In the data rows, the value 128 means zero.
How far apart are the two rows of each pair, measured in a hidden way? 0 means very close, and 40 very far. Two or three weighted sums of its numbers give each row a place; it is the straight-line distance between the places.
[130 133 125 117 124 143 136 140 158  98 103 137 108 114 146 177 127  86
 135 139 138]
[ 64 145 139 102 138 131 108 114 144  61 104 166 125 103 163 154 114 123
 146 124 115] 28
[161 176  63 171  64 164 157 167 126 167 160 153 130 160  65 117 149 128
  65 121 147]
[168 159  63 176  63 142 139 153 132 169 165 153 126 157  65  93 153 141
  65 149 145] 13
[159 147  63 176  63 155 168 163 132 167 158 133 143 165  65  90 153 150
  65 139 154]
[174 138  63 176  63 150 137 168 149 176 161 145 140 171  65 114 143 149
  65 132 162] 8
[154 157  63 176  63 145 137 173 135 165 158 149 144 175  82 108 136 151
  65 138 147]
[157 162  63 176  66 146 120 165 148 160 151 157 122 167  79 132 131 155
  65 140 154] 9
[163 168  63 155  63 165 147 166 164 139 150 162 152 166  85 123 104 146
  65 128 172]
[172 158  63 162  63 160 131 177 171 160 152 166 145 175  67 139 130 139
  65 130 162] 2
[170 149  63 161  63 171 156 177 152 164 151 137 156 164  68 130 148 148
  65 140 171]
[163 151  63 161  63 162 155 175 169 164 153 143 133 160  66 130 126 145
  65 148 171] 25
[175 156  63 157  63 176 132 177 176 159 164 144 159 166  67 135 133 131
  65 124 176]
[173 165  63 155  63 155 158 177 176 166 158 135 155 163  66 133 136 144
  65 132 174] 21
[171 164  63 167  63 171 155 177 165 171 148 138 157 175  72 136 130 135
  65 140 176]
[175 159  63 156  63 164 153 177 164 158 160 142 132 160  68 138 165 137
  65 140 164] 21
[173 160  63 160  63 162 162 177 176 174 153 134 142 163  69 134 136 132
  65 164 163]
[175 159  63 161  63 163 145 177 166 169 161 118 148 175  65 149 147 142
  65 139 157] 7
[175 153  79 160  63 152 146 177 175 156 168 157 137 171  65 121 166 135
  65 151 157]
[175 155  63 164  63 171 160 176 165 157 157 127 148 163  65 142 154 149
  65 150 172] 32
[175 176  63 160  63 159 166 177 176 175 152 137 141 175  70 133 157 141
  67 161 164]
[169 151  72 168  63 159 175 177 172 158 159 122 154 175  65 125 154 128
  69 148 171] 21
[170 160  63 149  63 165 166 171 165 153 150 142 140 171  65 144 153 138
  65 131 169]
[171 105 133 147 134 104 123 122  63 176 147 106 128 129 114  61 157 110
 131 110 127] 12
[166 160  65 157  63 165 165 177 166 147 167 146 142 175  65 120 149 137
  80 117 173]
[175 150  64 150  69 154 160 173 163 167 156 133 145 172  65 100 167 126
  65 170 156] 3
[175 163  65 170  63 147 162 177 165 176 160 128 135 169  65 118 164 134
  67 124 151]
[167 148  63 163  63 169 162 177 164 167 161 138 125 175  65 132 157 143
  65 144 162] 24
[164 164  63 156  63 169 162 177 158 157 159 147 156 151  65 128 142 141
  65 130 160]
[122 126 151 130 140 150 155 112 132 140 131 116 167 106 164 167  61 151
 156 134 142] 29
[150 115 128 156 137 106 147 127  78 171 154 110 112 138 102  61 152 118
 134 116 125]
[ 91 100 149 139 157 121 113  62 108 102 129 132 128 115 163 138 152 150
 155 178  60] 23
[ 67 153 147 130 140 135 106 105 144  61 118 176 120 101 151 154 134  98
 135 160 112]
[120 146 164  61 160 159 150 136 142 102  63 123 173  66 161 153  97 148
 169 114 147] 8
[161 163  63 176  63 149 150 166 142 163 152 162 127 175  65 116 145 139
  65 121 159]
[131  60 137 151 147  60  61  97  96 142 150  61 111 153 144 108 146 125
 140 105 106] 24
[ 96 107 151 145 155  90 104  62 132 110 124 118 158 104 159 129  97 159
 162 162  60]
[ 92 147 150 119 125 129 123 130 174  84 101 153 113 103 150 177 141 116
 143 158 119] 13
[107 139 154  86 158 141 149 116  94 107  60 134 149  65 145 134 105 134
 157 119 106]
[125 105 148 124 156 110 130  97  63 142 107 131 109 115 146  72 152 111
 160 116  86] 8
[121 133 140 125 133 149 116 145 159 109 107 147  89 115 150 177 116  86
 137 134 132]
[128 122 145 133 153 117  90 136 111 115 126 167  63 137 140 112 148  61
 139  77 134] 14
[149 113 137 143 146 117 125 130  63 143 125 118  89 127 115  61 156 100
 142 114 108]
[146  98 147 118 144  93 127 152 130 134 143 106 102 149 135 142 142 111
 139  62 159] 19
[144 111 129 137 141 112 112 144  95 128 138 159  63 144 120 108 167  61
 125  96 127]
[103 143 154  61 144 144 164 128 109 117  60 126 150  65 149 138  74 129
 154 139 138] 24
[175 164  63 152  63 166 177 173 143 176 158 140 148 167  65 129 136 139
  65 152 155]
[123  60 130 138 136  60  61 109 112 107 141 100  89 143 140 114 156 105
 136 127 130] 12
[ 95  95 153 150 156  85 110  62 108  95 131 130 130 114 159 111 139 149
 160 178  60]
[ 99 141 132  97 112 140 129 137 175  72  96 160 125 113 141 177 124 107
 130 150 121] 27
[106 132 155  61 156 151 130 125 103 114  60 133 152  88 155 118 102 131
 153 124 117]
[156 114 151 135 152 111 132 118  63 162 129 126 116 123 131  61 152 120
 149  99 107] 17
[124 131 132 105 137 134 129 151 167 108  93 146 118 126 144 177 125  94
 134  88 152]
[131 119 122 135 131 121  98 141 103 124 126 163  63 138 121  97 161  61
 125  92 133] 10
[171 127 133 128 135 112 137 134  63 173 132 109 122 145 111  61 158 106
 123 122 104]
[139 135 107 131 115 138 109 154 140 123 138 161  70 137 123 138 156  61
 118 118 154] 5
[111 122 157 133 160 142 135 107 163 106 141 119 177 111 164 168  61 159
 149  99 158]
[155 129 140 150 147 127 140 127  76 172 157 113 124 146 106  61 144 114
 128 110 106] 25
[141 106 130  99 126  97  82 138 150 112 163 122 131 156 140 149 150 118
 134 118 170]
[110 144 168  61 154 146 172 122 143 100  70 139 176  86 153 159  97 153
 166 111 137] 9
[120 132 172  61 165 144 144 127 120 105  60 100 170  93 144 127 110 139
 161 132 130]
[172 115 100 167 120 112 106 149 110 157 142 116  81 159  82  71 175  82
 103 134 133] 7
[164 129  98 168 122 109 117 145  92 160 146 128  74 165  98  61 176  68
 107 125 124]
[ 68 163 131 125 130 147 119 124 156  61 111 153 108 123 138 147 111 108
 137 137 115] 16
[119 138 148  61 149 146 162 129 146  97  60 122 172  76 151 156 105 132
 158 119 145]
[108 149 136 152 145 120 100  72  99 105 134 147 116 124 152 110 161 145
 145 178  60] 3
[ 73 148 130 145 134 147 106 116 135  61 138 160  97 123 147 117 133 111
 141 132 115]
[144  61 120 148 133  71  81 147 117 144 164  61  91 170 110 125 176  97
 111 104 148] 19
[108 143 146 115 140 146 141 109 144 125  94 139 167  79 163 170  61 170
 143 159 125]
[116 143 152  61 148 159 167 113 110 112  60 148 134  65 163 122  70 126
 161 155 113] 23
[110 142 150  75 159 142 139 126  89 117  60 142 118  65 148 103 109 110
 158 145 117]
[134  60 128 149 135  60  61 105 116 135 158  89 106 144 143 115 154 133
 134 129 129] 26
[139 108 142 132 149 117  89 135  99 123 141 151  63 128 142 117 154  61
 138 104 125]
[ 64 151 148 112 141 147 121 103 142  61 106 151 114 102 154 152 118 112
 150 127 111] 9
[115 148 152  61 150 132 139 128  99 126  60 144 128  78 151 124  93 118
 163 145 131]
[ 86 105 157 145 150 106 117  62  97 117 128 133 135 107 158 118 106 156
 161 175  60] 28
[ 64 143 150 137 139 134 104  91 149  61 113 159 108 111 168 162 129 146
 150 134 111]
[149  60 124 130 144  60  61 127  96 152 159  63  99 150 134 107 176 111
 138 120 131] 17
[153  89 132 103 126 116 130 151 131 140 143  61 162 136 128 152 108 164
 138  62 165]
[116 146 146  78 156 149 175 123 114 132  60 136 160  65 153 125  72 140
 155 178 116] 15
[133  99 135 121 133 122 127 135 134 134 121 146  95 126 132 177 121  96
 130 131 134]
[157  60 146 115 136  75 118 126 122 152 133  61 146 136 136 167 124 144
 142  80 146] 16
[127  60 136 142 149  60  63 109 118 142 153  61 127 146 131 128 137 124
 143 104 115]
[108 148 149  81 165 151 177 109 115 131  60 119 148  65 154 137  61 151
 152 159 118] 12
[101 161 163  88 159 151 154 105 105 130  60 146 158  65 163 112  81 144
 162 158  98]
[120  60 137 160 146  60  61  92  95 155 150  63 108 140 135 110 153 137
 151 125  99] 27
[ 97 133 152 134 154 138 132 109  85 110 116 176  66 110 150 115 117  83
 158 157  90]
[ 64 155 157 147 144 149 131  94 156  61 127 165 122 104 156 155 120 148
 158 151  84] 6
[ 79 155 162  95 155 154 148 102  99 103  84 141 124  66 161 103  84 115
 153 148  89]
[ 71 131 144 138 163 122 103  62 102  88 142 151 159 110 170 159  98 168
 164 175  66] 29
[ 64 156 157 129 141 146 146  88 154  61 125 137 140 107 154 158 109 165
 141 151  78]
[152  60 149 139 146  60  63 107 127 146 136  61 133 133 131 140 139 143
 134 108 130] 14
[153 122 120  95 116 129 139 159 135 167 116  61 177 130 124 168  77 172
 118  96 176]
[106 162 138 107 141 176 177 121 127 130  68 136 177  65 145 120  61 141
 140 178 113] 16
[116 140 153 147 145 137 144 110 139 126 130 139 104 123 147 149 107 125
 140 128  98]
[140  60 138  95 148  78  84 122 128 160 120  62 145 125 135 144  97 157
 146  77 161] 8
[132  60 143 124 152  60  75 102 135 142 152  61 135 138 135 147 128 140
 150 117 124]
[ 97 171 151 118 156 164 158 106 124 103  65 150 149  65 143 128  66 129
 149 178 102] 33
[ 93 157 157 113 160 154 177 101 125 106  60 147 154  65 159 133  66 137
 151 178  85]
[123  60 148 160 154  60  61  91 108 134 142  61 107 137 147 108 139 143
 149 135 102] 15
[111 154 141 143 154 164 137 101 101 121 108 169  92  90 143 124  99 125
 144 178  76]
[ 64 159 152 132 138 161 147  85 158  61 115 158 141  97 156 160  97 156
 145 153  88] 10
[ 89  97 158 113 158 116 123  62 114  93 120 129 130  99 174 143 108 174
 174 178  60]
[113 142 144  64 143 149 154 105  93 108  60 134 141  65 154 135  85 140
 157 162 105] 19
[ 71  97 158 142 156  97 104  62 115  96 129 106 131 101 163 132 113 175
 172 178  60]
[114 124 150 119 150 112 127 110  63 148 120 141 129 122 139  61 127 135
 151 101  95] 30
[ 76 155 148 120 146 146  98 119 133  61 113 176  93 120 152 136 134 111
 142 113 110]
[145 131 142 108 150 138 121 147 137 117 116 131  79 134 146 171 139  61
 135  84 161] 25
[129 125 132  99 136 132 126 143 165 101 102 138  95 122 138 177 113  98
 134 131 144]
[137  83 140 113 132  81 104 157 115 130 139  92 112 138 141 122 129 107
 126  62 145] 4
[101  91 148 156 162 107 109  62 104 119 134 135 127 102 151 132 137 155
 164 178  60]
[127 109 134 111 132 112 135 153 117 135 139 107 138 148 142 124 127 122
 131  62 164] 25
[111 146 153  61 161 138 150 124 118 101  60 153 152  73 148 145  91 124
 166 133 124]
[ 88 126 148 131 153 118 114  62 102  96 125 128 140 125 153 135 130 166
 164 163  60] 23
[148 130 132 145 129 123 120 129  63 169 129 130 107 124 116  61 153  97
 133 122 118]
[108 137 150  61 164 155 137 131 112 113  60 143 143  76 157 136  92 151
 159 122 130] 12
[ 90 111 154 157 156  97  89  62 117 109 139 126 147 101 163 130 139 175
 165 172  60]
[136 127 135  89 122 127 141 157 161 143 140 107 167 151 129 161 120 150
 130  62 168] 26
[123 123 111 176 123 125 117 152  76 125 139 143  69 164 113  69 162  86
 112  96 122]
[158 111 134 151 140 109 142 123  65 176 144  79 104 147 102  61 167 109
 126 121 112] 34
[134 136 127 128 136 139 150 130 138 164 108 120 139  94 139 117  61 135
 140 139 150]
[ 78 125 151 143 159 108 118  62 108  77 122 156 139  89 168 132 128 147
 162 178  60] 21
[ 64 126 156 128 150 132 115  62 115  61 126 153 159 112 159 138 136 177
 166 178  60]
[ 89 130 160 118 151 144 127  98 134  95 130 114 177 114 161 171  61 174
 157 128 130] 12
[101 136 158  61 157 139 118 128 109  98  60 172 151  90 150 135 104 129
 152 106 133]
[108 150 155 104 133 146 154 108 176 113 164 109 177 132 149 177  61 177
 142 101 147] 33
[130 122 125 121 128 116 103 128 176 109 150 103 147 127 152 168 128 122
 122 120 162]
[138  93 135 101 133  93  80 133 158 119 155  95 144 168 135 156 147 117
 133  93 143] 19
[169 144  83 161  78 132 165 177 161 154 154 131 139 175  65 129 155 134
  85 135 153]
[ 96 125 138 152 150 123 134  62  90 110 135 164 130 128 132 105 162 138
 148 165  60] 19
[138 117 131 112 131 126 140 157 119 127 145 104 157 142 136 132 121 160
 136  62 174]
[167 117 122 152 133 111 141 128  82 176 166  96 129 166  92  61 176 110
 118 102 115] 17
[150  60 116 149 117  60  84 137 116 136 156  66  94 168 117 115 176  90
 114 117 133]
[175 136  70 176  63 146 151 174 145 161 163 134 143 162  65  90 174 140
  67 132 137] 18
[ 94 125 145 148 153 124 139  64  91 111 144 156 107 107 149 104 126 148
 164 178  60]
[141 109 129 109 129 125 120 152 143 127 132 106 160 143 136 161 109 143
 126  62 176] 30
[ 66 133 147 119 158 135 139 124 124  61 106 176 102  92 170 146 116 112
 146 138 111]
[159  98 133 132 163 104 121 119  63 162 125 111  84 119 122  61 148 107
 136 137 113] 10
[120 155 135 124 136 148 146 114 145 147  91 113 177  72 164 161  61 170
 138 165 152]
[ 74 121 153 136 152 114 107  62 125  76 120 146 144 103 166 149 109 170
 174 166  60] 21
[ 64 107 155 136 157 108 115  62 126  70 115 146 160 109 164 149 131 158
 163 178  60]
[ 70 149 171 125 144 146 158  84 166  94 118 153 177 114 167 177  61 177
 164 158 112] 19
[109 151 161  65 148 146 111 114 103  95  63 151 134  90 155 130 111 110
 151 124 134]
[119 135 118 135 114 153 124 146 165 111 139 176 104 143 142 153 144  76
 104 122 168] 35
[126 141 175  61 175 140 148 111 122 130  65 112 172  76 162 127 101 130
 174  92 119]
[116 149 147  88 136 143 150 141 176 103 127 115 172 127 143 177 141 138
 135 101 156] 14
[113 132 161  61 155 146 172 132 175 105  91 126 177  78 158 166 101 173
 162 127 129]
[ 80 129 141 140 152 118 124  68 127  84 126 135 146 121 150 144 128 158
 163 178  60] 16
[174 137 133 157 125 134 149 140 110 173 168 120 132 157 103  61 159 128
 125  95 116]
[163 136 116 158 115 122 112 154 122 153 157 159  94 165  92  61 163  63
 106  96 148] 14
[100 144 135 107 143 160 120 129 150  78 144 176 120 128 141 144 115  95
 129 114 134]
[170 108 128 149 124  91 158 145 149 151 176  63 148 175 106 117 176 124
 125  62 149] 35
[114 152 125 152 144 131 113 123 104  95 136 175  79 121 135  99 163  68
 123 123 111]
[161 102 125 141 134 109 133 124  66 166 147  91 117 146 102  61 168 106
 126 134 110] 9
[148 139 129 129 124 145 153 132 123 176 103 119 148  94 143 118  61 121
 128 146 161]
[ 86 129 157 134 159 114 114  62 113 112 120 142 141 105 161 135 122 145
 173 178  60] 17
[ 68 121 155 125 161 117 108  62 123  81 122 142 135 115 165 146 118 159
 153 176  60]
[103 143 161 128 151 134 143 100 137  90 130 142 177 106 174 161  67 177
 161 121 129] 12
[105 145 157  61 155 132 131 133  91 113  60 134 139  94 155 124 112 126
 154 105 135]
[123 152 114 107 103 150 126 158 155  90 119 176 118 153 134 176 118  69
 102 111 153] 12
[120 129 164  61 175 130 168 131 133 117  73 122 177  94 157 148  96 164
 165 128 122]
[163 163  88 137  75 156 171 166 176 147 174 157 168 175  89 160 134 154
  88 126 169] 19
[131 104 141 102 136 105  94 133 154 119 145  92 146 150 144 168 131 132
 132 111 158]
[ 91 145 145 156 150 128 145  67 102  98 129 152 121 102 135 114 152 169
 154 178  60] 8
[ 97 135 143 147 140 125 146  82 117  89 138 141 128 114 137 120 147 154
 145 178  60]
[128 130 153 106 141 137 139 141 156 130 150 116 167 149 153 140  81 159
 144  62 166] 31
[117 148 164  61 158 149 170 141 168 120 106 111 177  99 156 154  88 143
 166 102 154]
[147 145 112 110 120 150 112 158 151 124 140 161 109 161 114 122 135  89
 116  97 158] 16
[120 140 158  61 156 140 176 124 176 126 107  94 177  97 158 177  92 146
 155 116 143]
[131 149 150  94 137 154 143 145 168 129 149 139 176 138 134 161 139 113
 134  83 151] 25
[ 85 116 158 150 164 107 101  62 112  99 133 137 134 108 158 143 116 152
 171 178  60]
[132 118 144 152 142  98 127 113  63 143 117 140 102 113 125  61 150 108
 152 124  78] 17
[119 127 146 130 142 123 104 132  95  95 142 176  71 121 148 116 148  61
 149  92 138]
[ 64 158 142  95 126 162 136 116 170  61 102 143 138 109 157 177 125 156
 144 168 115] 2
[161  83 119 134 109  96 148 159 160 171 154  72 131 162 122 119 133 141
 109  71 163]
[ 89 170 149  81 143 176 150 129 147  78  72 131 152  80 148 158  70 146
 137 148 136] 25
[156 121 127 153 139 118 150 122  65 176 127  98 105 111 112  61 153 106
 119 160 107]
[124 146 138 104 139 169 176 123 149 135  82 110 177  65 141 155  61 166
 146 168 167] 7
[ 72 128 156 130 146 118 110  62 106  93 114 124 141 101 168 140 113 161
 163 162  60]
[ 64 111 158 133 149 117 112  62 139  61 113 142 153 108 155 141 123 168
 173 175  60] 9
[ 64 157 142 137 144 152 129 104 154  61 125 152 129 116 154 160 130 152
 141 162  88]
[106 149 150  61 148 147 143 118  88  99  60 146 144  71 153 132  94 134
 153 144 125] 31
[119 106 147 142 155 108  99 122  94 107 130 176  63 132 139 123 146  61
 138 109 115]
[110 149 151  61 149 140 153 125 100 101  60 148 137  65 162 138  86 143
 148 146 112] 34
[141  95 140 116 138  90 101 142 115 149 135  91 123 141 144 116 143 133
 140  62 165]
[118 146 150  61 162 145 148 129  94 104  60 124 119  77 154 128  90 121
 155 125 132] 14
[ 84 107 151 144 154 100  99  62  95 101 131 121 137 111 165 118 126 164
 166 170  60]
[160 114 132 154 142 108 126 120  63 161 126 142 100 117 123  61 150 102
 132 135 108] 11
[133 144 137 110 143 131  95 148 116  95 126 176  63 147 126 127 146  61
 126  99 137]
[ 64 154 142 123 139 148 114 109 152  61 109 167 105 114 153 161 129 124
 147 152 106] 19
[161 104 128 125 132  97 157 167 144 160 161  66 129 153 107 113 132 138
 111  62 142]
[102 171 142  93 141 164 162 131 141  71  87 149 144  80 160 144  63 133
 153 115 132] 10
[168 115 125 141 131 110 144 121  65 164 134 126  98 127 105  61 135  92
 126 154 101]
[127 150 145  94 139 167 162 131 169 136  79 109 169  76 161 148  61 177
 146 177 164] 34
[ 64 128 159 154 155 114 104  62 118  94 133 122 142 103 161 147  96 177
 159 178  60]
[ 64 130 157 145 158 106 116  62 110  65 130 139 139 105 167 148 116 165
 164 178  60] 9
[ 64 167 161 125 145 150 160  93 172  83  99 136 177  87 167 177  61 177
 158 152  96]
[ 91 149 159  64 149 141 129 114 106  86  60 156 134  71 157 133 107 126
 156 130 129] 14
[139 130 120 137 117 135 102 137 132 103 156 176  73 137 133 136 132  61
 115 132 150]
[119 134 171  61 170 146 142 113  77 116  78 146 151  76 161 116 100 124
 172 118 111] 11
[115 143 143  84 123 164 144 151 176 103 133 119 155 137 141 177 120 119
 144 100 148]
[125 138 175  61 153 159 161 128 145 111  84  94 176  90 153 145  87 153
 166 101 136] 3
[ 92 106 155 132 146 112 114  65 120  89 111 147 147 110 152 141 133 174
 158 178  60]
[162 123 130 159 134  98 148 134  84 168 168 131 146 146 106  61 172 126
 132  89 117] 7
[126  60 141 143 159  60  61  91  95 132 162  61  85 140 137 118 152 115
 149 132 118]
[144  60 145 128 137  60  67 107 111 143 140  61 111 132 141 121 160 135
 142 116 131] 11
[134  60 145 127 144  60  80 111 120 168 145  61 119 140 126 124 142 143
 142 102 136]
[147  60 136 113 142  60 101 125 138 149 127  61 147 122 125 130 131 158
 139 126 144] 8
[147  60 132 125 146  76 112 126 153 167 128  61 165 114 121 132 112 177
 128 129 152]
[157  83 135 116 131  91 137 125 167 172 119  61 175 109 126 149 102 170
 130 144 140] 24
[144  89 134 110 135 113 140 142 153 155 126  61 177 101 114 143  85 175
 126 147 151]
[145 114 131  92 138 113 153 142 168 157  95  61 177  94 127 133  99 155
 131 127 147] 15
[137 124 135  86 124 151 169 152 158 131 108  61 177  96 116 157  68 173
 123 132 157]
[133 147 131  97 119 152 177 149 175 120  96  61 177  92 124 149  70 177
 134 107 147] 9
[109 158 135  72 137 164 177 156 175 126 100  64 177  87 126 154  61 177
 133 135 149]
[126 166 131  88 129 168 177 140 145 137  98  74 177  88 126 152  61 177
 135 146 153] 11
[116 159 130  83 124 167 177 139 176 129 104  81 177  94 129 143  61 177
 132 137 141]
[115 161 142  97 125 176 177 145 173 129  93  67 177  77 122 159  61 177
 131 173 144] 21
[127 163 139 106 127 173 177 146 170 129  93  61 177  79 116 152  61 177
 146 128 138]
[122 167 147  77 126 171 177 146 162 131 102  78 177  93 139 156  61 177
 141 145 146] 12
[126 155  96 128  99 168 177 136 176 140 104 104 177 110 123 148  61 177
 112 138 167]
[ 64 175 144 102 129 174 157 110 138  83 106 147 169 108 149 154  83 177
 145 127 118] 18
[ 82 176 146 103 143 172 147 108 135  80 115 144 174 111 163 162  62 176
 155 103 132]
[130 132 124 101 120 151 174 146 176 143  99  61 177 107 123 177  61 177
 120 128 156] 19
[110 160 155  63 144 162 173 127 159  96  93  77 176  88 144 153  62 177
 150 158 138]
[ 91 176 129 150 122 176 177 108 153  89 101 153 147  72 120 138  61 133
 135 178 101] 9
[ 88 174 145 121 139 172 159  99 121  99  92 156 158 102 152 159  61 177
 150 142  94]
[ 64 174 154 134 132 170 152  98 134  93 109 131 177  88 165 173  61 177
 154 170 102] 15
[ 64 172 135 160 136 172 171  93 103  80 126 176 129 119 136 139  99 160
 138 178  79]
[ 79 166 143 166 134 152 139  88 119  97 128 153 159 111 143 128  95 177
 146 178  64] 17
[135 107 124  95 127 122 111 142 136 154 137  94 146 138 158 136 100 145
 139  62 168]
[132 169 120 144 130 160 166 116 127 130 119 160 103 112 130 112  98 115
 127 158 114] 7
[105 172 136 105 140 176 177 108 125 121  77 117 167  65 144 145  61 146
 145 178 118]
[156 155  63 156  65 156 150 157 148 163 128 147 155 156  96 109  86 177
  82 132 166] 20
[140  60 134 148 139  60  61  92 109 139 140  61 129 139 141  99 134 144
 146 138 122]
[ 85 113 143 142 148 110  93  62 123 111 118 119 152 110 157 147  90 177
 151 152  60] 17
[161 155  63 166  63 161 147 169 150 176 157 160 141 175  65 102 149 146
  65 123 166]
[165 148  63 176  63 156 125 165 152 169 167 144 140 168  68 112 142 143
  65 151 159] 7
[175 148  63 176  63 150 148 158 163 160 166 152 152 172  65 113 136 155
  65 127 176]
[166 163  63 162  63 156 147 166 162 159 159 134 150 172  71 131 135 132
  65 137 166] 6
[169 161  63 165  63 174 152 172 165 165 176 134 154 161  75 136 139 138
  65 161 165]
[162 171  63 164  63 159 159 174 157 156 159 131 148 175  65 144 134 132
  65 117 165] 14
[166 174  63 170  63 159 154 169 160 161 162 131 152 168  70 131 144 132
  65 140 164]
[168 161  63 171  63 160 151 177 164 157 155 159 155 167  65 137 134 149
  65 141 173] 11
[175 166  63 169  63 155 144 177 176 162 156 130 148 165  65 142 144 142
  65 146 150]
[162 153  63 163  63 154 152 177 176 164 151 142 142 166  65 136 129 138
  65 150 156] 6
[175 161  63 172  63 159 165 177 168 166 160 152 148 164  65 150 140 139
  69 132 176]
[167 152  63 176  63 163 161 177 170 169 155 133 154 170  71 141 151 147
  65 127 166] 19
[175 167  63 168  63 168 169 177 162 166 152 148 145 172  65 135 158 144
  65 150 145]
[173 169  63 165  63 173 167 177 173 172 154 139 153 170  65 146 148 137
  65 152 158] 2
[175 164  63 158  63 168 162 177 170 158 157 148 157 166  65 123 158 146
  65 128 163]
[166 157  66 172  63 160 172 177 170 175 149 124 140 165  65 112 148 129
  65 141 164] 4
[175 161  63 152  63 156 169 177 166 167 162 150 152 171  65 148 148 134
  65 142 171]
[168 158  65 158  63 163 169 177 176 164 162 138 161 175  65 134 140 126
  68 132 154] 6
[168 146  63 143  63 166 159 177 176 174 166 137 135 174  65 134 158 153
  66 131 172]
[166 150  63 159  63 163 159 176 167 166 156 136 135 175  65 136 164 146
  65 129 168] 13
[172 153  65 154  63 165 163 177 165 168 165 140 143 168  72 138 155 150
  65 152 171]
[175 155  63 148  73 170 160 177 152 167 167 129 151 167  68 149 159 140
  65 146 164] 8
[175 149  68 171  63 165 163 177 174 167 156 125 158 175  65 134 155 145
  65 130 170]
[170 156  66 166  64 164 171 177 174 159 165 144 143 175  65 130 160 143
  65 110 173] 13
[173 160  63 169  63 162 150 177 152 155 156 140 156 167  65 121 156 138
  65 153 164]
[165 152  76 156  66 167 139 177 169 159 168 137 149 165  66 113 149 144
  66 137 152] 20
[173 159  68 153  63 158 168 177 161 174 158 131 152 169  65 141 158 147
  72 137 167]
[172 153  63 157  70 164 163 177 173 176 164 144 118 175  65 133 167 154
  67 133 164] 9
[159 151  64 149  63 154 161 176 166 170 150 123 152 174  65 147 149 146
  65 159 155]
[168 145  63 152  63 165 173 177 176 172 171 120 154 169  65 128 133 136
  67 159 167] 4
[173 161  65 136  63 161 173 177 176 163 166 124 156 164  65 145 163 155
  65 120 169]
[175 141  65 158  63 174 150 177 158 167 167 143 150 175  65 135 158 149
  65 124 153] 32
[174 145  72 153  63 163 166 174 176 171 153 132 148 175  66 147 163 135
  65 121 169]
[169 146  71 143  63 164 166 177 174 162 173 135 155 175  67 130 152 151
  65 138 174] 8
[ 64 157 152 111 147 143 117 103 131  61  91 161  96  90 155 140 122  94
 147 116 109]
[175 156  63 176  73 151 139 155 119 160 162 134 123 151  79  94 140 146
  71 139 138] 10
[ 70 105 161 139 161 116 114  62 114  97 114 123 144 100 167 130 106 171
 171 171  60]
[127  85 139 132 142  92  86 125  99 129 134  91 132 134 134 114 142 125
 133  62 152] 13
[154  91 126 133 133  88 114 155 133 153 142  80 126 139 120 146 136 129
 121  96 162]
[134  60 147 142 148  60  61 119 110 159 143  61 129 145 132 105 146 122
 141 111 121] 6
[111 167 158  74 156 169 160 113 131 117  60 142 162  65 154 141  67 136
 149 178 128]
[ 79 100 149 136 154 102  95  62 103 109 122 124 145  93 157 138  99 153
 163 170  60] 20
[ 64 166 154 131 141 162 151  86 145  71 124 152 155  89 163 172  61 177
 152 157 106]
[ 76 139 156 142 142 122 114  99  95  77 127 175  93 121 157 146 158 110
 154 116  81] 2
[111 143 159 134 157 122 133  78  76 113 122 151 123 109 151  76 110 158
 154 142  60]
[152  83 142 107 142 101  97 142 115 135 145  67 113 151 145 128 131 110
 140  62 159] 29
[120 111 136 122 143 107  97 131 103 107 137 159  63 146 136 107 151  61
 139 110 137]
[119 132 160  61 150 136 164 125 101 129  60 138 139  65 150 121  85 133
 163 144 125] 23
[169 157  63 173  63 159 164 177 161 168 154 143 126 167  65 127 144 154
  65 125 157]
[128  60 132 126 132  60  61 120 116 130 137  61 115 151 136 147 159 130
 142 116 132] 19
